(in the rows, 128 means zero)
Each path is a new rotation, seen through one point. The rows after it are directions, each followed by how far the rotation turns it, in deg/step (0 if it stays put).
Each turn is a multiple of 5 degrees from 10 to 175, or 0.
Each row of a path follows its step; steps can be skipped.
path 1
step 0: [128 116 128 134 136 124 136 123 132 132 122 141 133 118 108 137 122 132
 126 118 132 134 128 124 130 123 129 133 139 133 119 123 112 141 129 128
 125 132 134 141 138 126 137 133 136 131 110 129 137 145 131 128 122 128
 133 126 115 122 135 140 131 120 118 118 128 118 133 132 122 140 131 109
 138 134 130]
step 6: [135 115 122 136 124 133 126 127 134 131 132 132 129 137 124 127 125 123
 123 132 141 139 135 124 118 122 130 117 136 121 116 148 133 129 130 130
 134 122 148 133 123 120 109 136 122 119 129 129 127 117 124 129 118 126
 125 135 122 128 108 124 137 138 132 142 125 117 125 125 145 133 128 121
 138 128 118]
step 9: [136 129 124 124 129 115 120 127 131 132 140 132 121 131 137 124 125 102
 127 131 133 132 127 129 125 126 128 127 118 125 137 123 140 142 131 129
 111 131 125 147 122 125 126 124 132 134 113 138 147 125 149 134 122 129
 124 130 132 138 131 125 127 124 119 133 128 131 134 126 143 144 124 128
 120 135 135]
step 11: [142 130 109 124 135 118 137 120 130 135 128 133 132 130 123 119 123 123
 133 118 138 148 128 118 139 114 137 136 135 132 134 130 126 116 141 120
 136 135 145 131 135 131 140 136 134 140 129 125 123 115 136 124 129 127
 124 131 126 129 127 134 136 133 119 125 136 130 126 144 136 141 123 125
 138 125 124]
step 13: [139 121 113 132 139 120 124 130 141 135 128 129 119 148 126 127 118 122
 132 138 139 131 131 140 131 125 133 122 126 124 126 133 135 127 114 135
 142 132 130 142 113 135 130 140 115 125 136 131 129 139 134 135 120 125
 132 124 125 142 135 125 126 121 138 131 123 112 121 134 131 129 133 121
 143 137 134]
step 14: [128 145 127 129 113 122 110 123 129 132 122 136 132 119 132 129 135 135
 129 134 126 128 124 113 125 115 121 124 119 120 148 133 117 145 125 113
 124 129 129 132 142 122 130 132 129 125 119 129 133 120 140 133 139 122
 127 134 125 131 117 122 114 122 132 124 136 123 131 135 137 120 115 126
 119 121 123]
step 15: [135 129 124 125 145 134 143 117 116 140 124 118 128 132 125 143 133 119
 121 123 129 136 113 132 124 129 126 128 123 135 122 144 130 116 111 124
 123 112 134 143 124 137 130 136 137 139 126 136 124 119 118 123 120 117
 127 125 128 121 137 122 126 121 117 117 122 128 131 131 121 135 140 130
 133 127 120]
step 18: [126 132 128 130 129 118 129 110 136 136 131 128 121 135 115 122 127 133
 127 116 122 137 136 112 135 127 125 128 116 126 131 133 125 125 121 117
 139 124 123 130 136 146 126 136 123 145 127 143 121 126 153 128 129 125
 123 135 118 133 118 133 140 134 135 126 132 123 123 123 132 121 124 120
 138 145 125]
step 19: [119 147 114 126 119 137 130 127 124 128 121 130 143 134 126 137 119 115
 129 125 116 130 138 135 120 124 133 127 121 125 112 139 125 134 122 126
 117 125 125 136 113 124 130 127 133 125 127 122 138 111 124 133 136 117
 134 126 126 129 131 131 121 114 122 134 143 111 130 132 133 134 126 134
 117 110 126]
Speeds:
[125 127 127 127 125 129 131 126 131 131 127 128 128 127 126 130 129 130
 131 127 129 126 125 128 128 126 128 125 131 127 133 128 126 124 129 128
 127 130 129 126 129 126 131 126 123 128 127 128 129 126 127 129 126 131
 125 129 128 130 129 127 128 125 128 128 127 126 126 129 128 127 130 127
 127 127 131]
110
[128 125 124 125 130 128 127 130 129 129 124 128 126 129 129 126 130 129
 131 126 129 129 125 126 127 129 127 127 127 132 125 130 129 128 129 128
 126 128 130 132 126 127 126 129 126 132 132 128 128 129 126 129 128 132
 129 133 130 127 128 129 127 128 128 128 128 126 126 126 126 129 125 127
 128 129 128]
160
[129 130 130 129 128 128 128 129 127 128 129 128 125 130 130 129 130 130
 130 126 128 133 127 128 129 131 131 127 129 125 131 127 129 127 127 129
 126 125 127 124 129 129 131 128 127 131 126 128 128 125 126 126 129 128
 128 130 126 127 127 128 124 130 127 128 131 129 129 132 125 126 123 127
 131 130 128]
110
[128 128 126 130 131 127 126 129 125 126 127 127 130 128 124 127 134 128
 126 123 127 130 126 133 130 130 130 125 129 129 130 128 126 129 128 127
 126 129 129 129 128 124 127 127 132 127 127 130 129 128 128 128 127 129
 127 128 127 126 127 126 128 129 130 127 126 129 127 131 129 131 131 125
 126 126 127]
70
[128 126 129 129 124 129 127 126 128 127 130 129 128 129 129 127 128 132
 128 129 124 128 127 126 129 130 127 129 124 129 126 129 125 130 129 126
 129 130 128 126 132 127 125 126 126 127 125 132 128 131 125 129 126 128
 126 131 130 125 127 128 129 128 129 129 126 126 130 131 130 127 127 129
 132 127 126]
175
[129 127 130 129 129 128 130 128 127 127 127 126 128 130 127 127 130 127
 127 129 126 131 126 128 127 125 124 132 130 128 129 129 131 126 134 130
 127 129 129 128 128 127 128 130 128 127 127 127 127 129 128 128 128 130
 126 127 128 125 125 127 126 122 125 128 129 131 133 128 129 127 130 126
 129 130 128]
65
